Each row is where one point has got to under a steady rotation. How many ticks took it there?
The counts run from 0 to 460.
-17  -1  17  -1  -1   2 -10 -22  14  20  -9  25 -11   4   3   2  11  13  -6  -3   4   5 -16  10   1  14  20   7  18  -1   9   0   8 -20   0 -13  -9  -4   7  19 -20   1 -16  15   2  13   1 => 186
  5   8   4  -2  -1 -11  11   3   3   5   3  20 -13  14  -5   8  -4  14   2 -18  -8  -9  10   2 -15  24  -8  11  24 -12   5 -12  13 -15   2   1 -14 -17  -5  15 -38 -13  10  18  13   4   4 => 420
 13 -16  -7 -11  13   3   9  41  -9   3  24  -4   0   8 -15  11 -10   9  -4 -14  -4   9  -6  -3  11   8 -14   1 -12   7  -6  -3  17  17   0  13  -6   1   0  -1  -2   5  17  -8 -23 -12  -7 => 91
  9   4  -6  15  -9  -9   3 -13 -13   5  -6 -19  13 -18  11  -6   3   3 -11   3   9  -7  10 -19  10 -40  -3   1 -21   8 -12   6 -15   0   9 -11  22   1   2   2  15 -15  -9 -10  -8  13  -1 => 404
 28  -6  10  23 -19 -13  11  16  -6   4  -6 -15  -9   4  -5  21   5  -2  12   5  10   2  13 -17   4  -4 -22 -18  -1  -5  -2  -7   2  -4  18   3   8  -2  10  14 -24   4  25   6  13  -7  -8 => 365
 -3  -7 -16  -2   5  11 -11   4  -1  -9  13   9  12 -10   9  -7 -14  17 -18  -1 -11 -13  -8  10   1 -24  23 -11  -7  28   3  25   3  18   3  -5   1  -5  -2 -10  10  -2 -26 -17 -24  11  -8 => 82
-14  -9   7   8 -12  29  -8  -1  14   2   6  14  15  -5  20  -5  -8  14 -15   3  -9   4  -3   1   7 -13  16 -10  -4  23  16  30   1  19   4  12   3  -2   8  12  -6   9 -21 -20 -11   9  -3 => 320
  5  12   4  24 -23  -3   1 -22  -1   4 -21 -21   2  -7  25  -5  12  -7   0   7  14   2  13 -12  -3 -24  -1  -8  -1  -5   7  10 -24  -4   9  -1  16   0  11  -3  -7 -10   0  -4  14  13   5 => 238
  3  -7 -10 -10  -8   3  22  19 -18   7 -10   9   7 -13 -12   5   0   8 -15  -7  13  16  -6  -5  -2  11 -17   2  12 -15   2   3  23  33   3   9 -14   8 -16 -20  -7 -15  16   6   3  -2  -3 => 226
-15  -4  23  -8  -1   2  -4   1  13  22  -1   2  -3  13  -4   7   9  -1   6 -13  16  16 -11  -9  20  26  -1  30   5 -17 -12 -21   8  -8  -2   4   3  10  14  27  -6   7   6   4  -6  -6  15 => 262
  4 -11  -3 -26  20  -9 -19 -10   3  26  -9  -8 -10  -9 -13   1  16   0  -3 -10  29   8 -29   5  22  -3  18  13  -4 -12 -11 -11   6   6   3  -8 -11  12   4 -16   7   3   0  14 -11   4   7 => 28
  6 -13 -13  10  -6   9   3   7 -17 -13 -11 -28   3   1  -2  -4  -3 -15  -2  21   6   5   0   7   0 -15  13 -24  -2  -3   9   5 -16  17   2   1  10  16  -7 -32  26   8   7 -19 -14 -12 -10 => 439
 11 -13  18  -5  -8   0 -19   6  24  14  -4 -15   1   0   4   7   7  -6  12   1  19   4 -10  -8  18   3   8  19 -10  -4 -10   0  -1  12  16  -1  10  -5  31  21 -17  12  -1 -11   0  -3  15 => 398
 -2  -5  22   1  -4  -3   7  15   9  12   1  16 -12  21 -14  19   0   5   4  -9   1   8  -5  -7   2  38  -5  12  10  -4  -8 -19  16 -11   2   3  -3  -2   7  35 -15  10  11   9  -4 -10   1 => 258
 -1  -4  14  -4  -1  -1 -11 -15  15  30  -7   6 -15  -2   6   8  20   5   2  -9  20  18 -22   0  13  12  12   8   8 -10   8  -1   5  -5   3  -1 -14   5  21  15 -27  -1  -2  21  14   7  11 => 428
 19  -7  12   9 -14 -15  -4   3   8  -9 -12 -28  -5  12  -8  11  -2 -19  22  12   7 -19  18 -10  -5   2  -2   8  -1  -8 -16 -16 -13  -3  20  -8  24  -6  17  12  -7   9  12 -12   5  -6   7 => 203
 -5   3   7  22  -9   0  11 -15 -19  11  -5  -5  11  -8   7   5   4  12 -13   1   9  11  10 -27  13 -21 -13  -1 -16   6 -12  -5 -10 -17  -2 -10  22  11   0  21  23  -5  -5  -4 -15   7  -8 => 132
 -6  14  -3  15 -16  16  -1 -11   1   2  -4 -24  14  -6  25 -15   2  -4  -2   6   6   8   7   0  11 -28   9 -11  -4   2  15  21 -30   3   1  11  11   9   7 -15   6  -7  -3 -16   0   6   3 => 239
  9  -9   0  20   3 -11   2  -1 -10 -14   4  15 -16  12 -17  17  -5  12   3   2 -17 -20   7   9 -19   8   9 -24  10  19  -1  -9   5 -27   8 -16  -5 -14  -5   9  -8  11  -3  12  -5   3 -18 => 250
 15 -10  16  13 -23  -8  -3  -7  12  11 -19  -9   5 -11   9   9  10  -5   6   6  23   0   3 -24  12 -11  -4  14 -11  -6 -13  -2   2   6  21 -10  19  -2  22  22 -17   0  -1  -8   8   8   4 => 399
 -2 -10   1 -15  -4  15 -16  14  31  18   9  -1   7  -1   9  -5  -4   6   0 -13   8   8 -17   4  18   3  13  13  -2   4  11  19   9  27  10  13  -8  -2  22   4 -29   1 -11  -8  -8   6  16 => 155
  7 -33   7  -8   4  -2 -17   2   4   5 -19  -3 -18  -4 -22  13   7  -6   0   9  20   6 -27  10   8   9  22  -9   8  -2 -11  -9  12   8  14 -13  -7   9  12  -3   2  26   0   1  -9 -10  -6 => 194
 33 -14   0   8   3 -29  -3 -11 -17   9  -3 -21 -18  -6  -9  13  15   2   1  -1  15 -10  -1  -6  10 -24   4 -18 -13   7 -10  -6   0 -14  16 -15   4  -3  10  -7   1   6  10  13  -6   5  -9 => 165
  5  -5  21  20  -3 -10  -3 -15  -1  16  -6 -10  -7   0   5  13  13   6   1  -1  13   5  -2 -24  15 -12  -3   2 -14   5 -14 -13  -6 -31   4 -13  19   3  15  34   7   8   0   1  -9   2  -1 => 131
  8   6 -17  -7  28 -10  -6   5  -8  -4  23 -21  -3  14 -12  -6 -11  -3   1 -12 -15 -15   2  11   6 -18  18   3 -14  12  -7  -8 -20  -9  -5  -2   1   0  -8 -17  22   3   0  -9 -28  -2  -1 => 410
 15   9  10   6  -5 -19  15   5  -3  22   0 -10  -7  14  -8  16   9   2   8 -14  16   6  10 -24   5   7 -22  19   1 -17  -9 -20   4 -13   3   6   8  -2   7  22 -16 -13  17  11   9  -1   9 => 97
 10 -12  -9   9  -3  -9  21  14 -33  -3  -3   0   6  -4 -18  13  -7  12 -15   2   5   3   8 -20   2 -11 -19  -3 -10   3 -21 -11  10   8   4  -9  12   8 -16   1  26  -5   8  -7 -18  -9 -16 => 332
 13 -12   3 -16   0  -8   1  16   3  12  -5  -4 -13   8 -18  12   5  -6  10  -9  19   8 -11   4   2  23   2  11   9 -24  -6 -16  13  14  11   5 -15   5   6 -11 -23   5  17  14   9  -9   7 => 228
 18 -21 -13   7  -8  -9   5  -3 -14   0 -13  13  -3 -23  -2   7   2  11 -13   5   6  -6  -6  -1  -5 -12   5 -25   9   6   5  14  23  20  17 -14 -12  -5  -5 -19 -18  -4  -1  14   9  15 -16 => 357
 18 -12   5  15  -2 -14  -4  -5  -5 -16 -18 -25 -16  16 -18   9   1 -17  15  20   1 -16   9   9 -11  -3  16 -22   6  -5  -5 -13 -19 -13  17 -14   9  -2   4  -9   1  16   9  -1   1  -7  -8 => 441
 24 -17  -2  -5  19 -13 -14   6   2  17  13 -30 -14  -1 -10  12  11   1   4  -6  17   2 -16   2  22 -20  14 -12 -18  12  -5  -4  -6  -2  12  -5  -2   6  16 -12   3  14   6   4 -14   1  -4 => 164
